128 stands for zero in the data rows.
Here are some points, one per row:
[137 157 135 112  76 171  99  79 140 149 105 102 154 158 175 162 187  38 175 124 179 145 115 167 132 199 114 158  90 122 117 100]
[124  81 113  97 205 171 142  63 165  93 166 135 124 142  70 128  72  69 103  98 115 112 142 161 124 163 183 149 173  75 180 163]
[132  95 197 114 113 119  74 184  56  51 222 121 169 141 165 145  87  54 126 123  95 136 102 146 107  86  82 132  80  68 103 136]
[141 171 160 130 169  95 155 170 133  74 132  81  98 110 131 154 103 127 142 128 102 179 125 134 152 217 192 102 120 148 143 190]
[128  73 105 118 207  74  98 132 104 206 122 141 193 150 184 118 121 177  95  90 154 133  79 172 172 162 138 105 141 106 185 154]
[ 94 150 164 104  77  77 171  59 114 192  64 147 105 187 132 130 100 128 185 117 108 165 134 104  57 179 163 121  83  98 128 170]
[149 123 140 134 127 191 177 142 145 180 110 123  73  81 142 134 152 136 111 154 145 159 189 111 129 152 124 195  76 120 101 169]
[106 125 182 123 111  74  46 130 121 132 123  69 128 175 128 136 104 129  86  65  28 135 108 113 126 134 114 185   5 118 120 101]
[157  65 164 157 135 143 155 136 123  94  98 107 125 131 126 249 164 127  95 165 197  34 142 156  70 151 175 165 116 112 170 110]
[128 198 172 113 128  50 183 117 104 107  48 134 163 209 110 102 147 151  85 125  88  83 140 116 100 117 116 191  63 126 201 220]
[139 145  94 160 198 208  91 178 123 164 113  88  98 170 133 204 136 177 146 141  94 174 125 131  48  98  80  67 105 109 179 147]
[114 132  66 157 140  34 190 147 180 151 154 111 114 156 104 191  16  77 139 157 103 100 170  81 188  86  55 131 153 169 156 121]
[135 114 162 215 112  88 115  99 152 122 138 155 113  98  96  91 142  74 111 171 145  23 106 178 183 136 152 154  60 172 101 114]
[147 181   8  92 145  99 108 135 189 145 135  96  95  89 135  83 173 173 170 125 107 128  58  42  99  98 116 124 154  61 116 156]
[141  93 129  91 178 161 246 137 168 160  48 146  90 161  87 152 118 190 150 171 178 131 203 137 133 151 107 158 147 161  82 176]
[112 104 135 186 122 157 149  81  60 157 127 170 131 220 111  76 174 110 121  63 125  90  63  98 125 100 150 128 173  75 148  75]
[114  85  91  88 139 166  61 174 164  97 133 156 121 153  87  86  81 102  93 119 128 131 154 135 148  95 195 127 101 104  99 183]
[113  87  45 130 146 158 123 133  61 121 143 127 127 116 115 146 217 128 133  81 128  69 170 152 143 135 103  30 214 168  98 160]
[ 86  99  78 194  34 121 129 112 134 132 107 138 164 104  86  99  71 111  16 141 112 202 181 144  90 170 196 133 123 138 117  53]
[137 186 169 165 133  92 152 105  89 106 162 142  53 127 118 187 113 164 112 191 117 166  96 162 141  55  96  78 160 180 148 152]
[115  98 172 163 138  68 119  97 112 113 112 177 135  61 120 122 110 147 129 135 152 155 132  69 144 153 110 149 149 100 111  60]
[121 105 108 127 116 144 118  62  99  72 202 106 145 128  79 150 146 115 153  80  94 123 128 110 160  50 134  43 124  66 109  76]
[108 120 198 138  38 172 139 178  30 119 116  93 108  87 122 119  82 149 130 116 106 153  93  55 118 129 138 137 223 142 133 160]
[139 113 115 102 153 158 170 140  80 118  92 190 164  63  51 102  82 127 135 129 102 130 103 168 112  95 142 151  99  66 118 196]
[103 167 150 171 129 153  63 122 139 175 168 158  70 145 179 132 141 172 152  90 152 174 188  60 159 124 193 213 131 127 167 147]
[140 122 150 138 155 178 143 133 155 167 195 122  79 136 136 131  70 190 146 182 199  89 169 186 178  97 218  78 195 111  99  78]
[172 153 203 137 159  89 164 144 169 168 128  69 106 149 101  53 162  76  85 187 120 194 128 118 128 137 194 137 169 115 182  85]
[117 117 123 207  84 112  76 121  82 156 139 131 161 160  43  88  56  91 195 143 114  81 104  98  79 128 152 151 159 167  63 149]
[130 103 192 119  60 149 147 204 186 134 147 110  82 123 138  95 165 105 132  95  82 129  86  90 107  91  93 102 148 163  84 110]
[ 82  79 128 106 125 128 112 141 137 138  70 139  78 215 133 141 151 168 160 214  21 124 106 133 124 217  99 107 141  74 129  71]
[117 140  96 162  94 130 181 142 154 137  82 167  77  34 175 165 146 101 215 131  90 146  94 220 179 137 126 251 162 122 181 107]
[140 148 144 148  59 124 131  87  79  37  64 116  81 135 102  39 122 133 119 140 148 169 202 173 139 102 147 102 110 179 129  60]
[126 164 155 107 116 191 136 133 251 152 137  43 104 128 115 146 130 159 138  91 106  81  82 187  66  76  81 102 116 110  97 129]
[200  97 103  97 194 114 119 114 139  53 181  48 128 140  86 136 182 151  88 142 150 195  73 135 126 136  75 185 122 215 145 100]
[ 95 176 153  67 133 161  95  83 130  79  58 208 166  82  41 131 116 112 111  54 118 225 132 193 182 151  72 113 184 132 119  97]
[111 131 190 204 167  90  91 220 202 125 142 157  85 144  47 109 182 129 167  56 192 155 166 106 158 200 120  74 121 100 152 128]
[153 140  71 137  63 101 143 151 136  92 167 144 146 191 208  34 101 165  76 107 132 172 142 209 158 118 155 113 105 171  89 147]
[138  68  46 226 133 181 193 132 162 100 122 102 123 142 182 157 128 140 171 113 117  90  92  82  84 145 136  96  46 153 139 173]
[101 102 113 108 149 168  46 148 130 112 112 150 153 164 191  22 194  83 139 176  97 115 184 204 151 152 164 132 144 112 144 168]
[ 92 202 116 131 108 149 111 193  94  50 128 134 165 107 151  89  89  51 123 102 107 101  97 103 119 196 127  50  99 101 185  99]
[147 122  75  81 158 117  78 119 213 116 145 137 117 149 147 172 177 137 219 172  73 115 103  78 122 127 166 161 131 146 127 142]
[133 136 159  32 179 103  70 131 117 109 126 130 121 140 144 112 139 145 135  99 131 117 116 123  70  91 183 187  98 142  87 104]
[128  91 121 127 124 155 117  61 130 127 141 148 119 151 207 127  85  93 101  95 144 144  94 132 100 100  35 122 150  90 163  38]
[144 145 133 106 104 132 104 194 102 169  89 135  91 104  98 177 145 184  94  74 112 111  67 125 152  83 165 109 163 196 102 133]
[131 198 180 199 174 182 149  89 100 174 135 129  93 132 128  91  97 101 103 132 100 109 126 131 116 136 129 180 126 173 100  89]
[101 163 122 134 124  55 148 137 114  73 156 194  80  72 117 138 145 205 121 137 162  92 136 134  42 152  94 139 105  64  83  82]
[130 123 115  26 172 161 165  67  75 145 120 166 117 105 156 106  97 143  92 118 106  82  80 127 141 101 107 133  75 136 157  74]
[129 137 131  81 154  91 101 198 132 128 129 129  74  67 128  89 120 126 206  95 121 124 170 185 127 179 150 178 141 170 197 180]
[114 129 119 127 110 152  67 126 148 146 124 136  83 162  99 167 143  60  35 164 192 141  96 146 191 157 101  98 116  59 137 224]
[162 143 151 154 148 125 179 208 134 156 138 157 181 109 158 103 154 155 142 164  95  89 135  99  81 104  66 104 142 188 115  81]
[120 148 139 151 160  70 151 195 120  98  79 140 125  94 155 127 100 181 122 115 170 130  98  38 121  99 111 150 170 156 144  49]
[130  62 123 192 170  52  97  83  61 124 125 121 175  73 136 151 132 136 150 146 102 185 232 162 116  93 139 152 111  92  60 109]
[122 165 124  72  50 147 159 112 143 158 228 147  68 179 177 168 183 118  99 184  77 104 140 106 157 185 111 117 135 108 102 192]
[119 105 107 131 129 150  72  80 135 131 127 142 172 108 187 122 100 145  68 130 114  61  97 120 148 126  44 184 187 154  81 146]
[135 107  62 145  99 140 126 191  99 195 156  18 126  87  66  89 176 178 161 171 213 105 110 179 227 115 118 154 172  87 111  82]
[104 147 159 174  80  73  94  82 148 177  19 125 144 121 198 132  90 135  73 109  70  95 119 135 128 100 123 105 123  63 115 203]
[119 115  97  91  27 130 132 110 177  91 146  93 148 117  99 165  70 220 185 108 201 146  93 170 114 153 155 123 116 114 157 164]
[122 217  90 144 120 130 109 111 129  84 158 188 186 165 159 122 138 105 101  81 140 240 160 181 174  92 166 164 186 144  19 151]
[120 163 113 158 142 157 165 115  75 139  94 143  93 213 122 109  86  96 138  83 154 103 124 103 134  71  88 178  91 161  78 107]
[165  80  90  96 112 147 169 135  61 156 255 103  86 101  41 137 209 165 140 138 124 180  90 153 163 168  73 165 128 206 142  77]
[  0 101 182 159 126 105 132 105 154 153 178 117 119  79 170 173 185 113 153 177 219  94  84 118  53  39 172  49  57 240 202 186]
[146 187 185 119 134 170 132 114 144  90 140 126 170 101 133 124 186 162 179 142 174 108  99  70 171 107  81 169 141  86  79 173]
[107 102 133 165 133 154 176 129 156 103 110 120 184  53  92  91 196 197  94 130  62 181  96 100  81  91 149 119 148  80 119 152]
[154 147  64  87 200 126 100 115  93 158 149  86 118 133 170 106  71 112 184 175 148 154  79 124 167 138 112  97  71 109 205 158]
[ 99 104  81 121  98 178 140 167 156 197 168 243 166 103 150 145 144 128 112 225 167 158 135  82 175  93 144 153 101  75 149  99]
[170   0 131 104 115 203 133  84 158  83 117 180  84 136 127  83 119 132 136 152 151 122 105 106 153  74  89 143 114 149 149 140]
[119  64 110 139 126 105 148 135  54  75 120 129 161 143 171 173  80 167  48  94 164 109 168 112 182 232 171 155 102 112 130 109]
[137 171 161 143 166 143 153 155 139 112 148  68 209 116 100  95 126  86 110 139 111 110 131  78 103 205 147 114 131 154 120 180]
[122 189 158 191  92 157 110 158 147 113 182 150 219 184 132 141 122 152 138 106  97 124 172 185  99 115 138 188 145 118 255 120]
[135 105 223 106  90 169 142 144 168 114 100  71 181 143 174 145 135 149 188 177  79 132 161  66 221  57 135  79 120 171 130  91]
[160 179 120 162 124 139 115 129 144 158 147 120 161  62  64 143 145 175 165 123 120 129 128 141 166 194 168  86  55 162 138 157]
Along one direction, these points spread out more than along any other. Take the direction at right angles to it along which they spread out most. Go by this last direction. How far along it is each point below, from 0 to 99? 50 is the average, and the first point above lies past it. One standard deviation of the points above along it is 16.
[122 206 109  23  98 152  46 153 110 142  66 136 170 143  18 147  97 137 113 167 144 133 175 119  93 145  67 176 151 103 148  55] 41
[111 197 116 133 171  97 128 104 115  48 104 149 196 189 121 175 129 106 126 107  94  91  65 122 135 121 166  70 122 126  65  94] 62
[163 143 183 126 151 155 130  80 197 138 138 146  87  51 184 104  52 154 129 130 178 131 174 119  91 178 153  64 166 126  94 152] 50
[120  91 157  57 180  70 135 112 117 175 145 152 179  96 115 149 106  95 119  73 113 142 176 176 153 174 155 124  71 123  93 107] 44
[121 141 141 118 102 112 160 140 126  62 133 113  98 134 120  43 153 125 140  91 141 136 225 139 143 100  39 117 136 101  95 138] 38
[107 135 109  84 101 108 175  69 149 149 178  66 156 113 164 152 138  67 142  76 114  76 196 114 131 136 120 144 175 120 188 119] 55
[145  73 102  87 155 121 233 182 151 208 120 148 188 139 158 129 133 104 149 138 222 179 103 174  93 145 121  93 165 181  74  91] 32
[255 146 149 161  18  49  76  84 108 165  85 208 145 130 152 166 127  71 122  84 115  81 168  74  75  90 173  37 106  89 201 166] 81
[111 136  53  52 134 130 166 200 105 125  88  77  85 101 146 178 130  59 100 100 148 149 153 130 122  40 155 158 114  89 114 121] 47
[143 116 109 175 225 151  95 138 103 179  91  64  81  84 170 212 144 110 117 180 121  93 128 120  64 140 127  87 107 121 176 112] 70
[110  91  66  76  99 112 103  37 117 167  94 115 127 131 103  87 162 107 102 127 114 116 140  89 123 136  92  53 173 230  89 139] 43
[132 109 140 140 183  39  80  86 103  84 111 105 145 200 136 120 127  77 116 160 178 103  72 101  70 125  96 124 206 158  64 148] 58
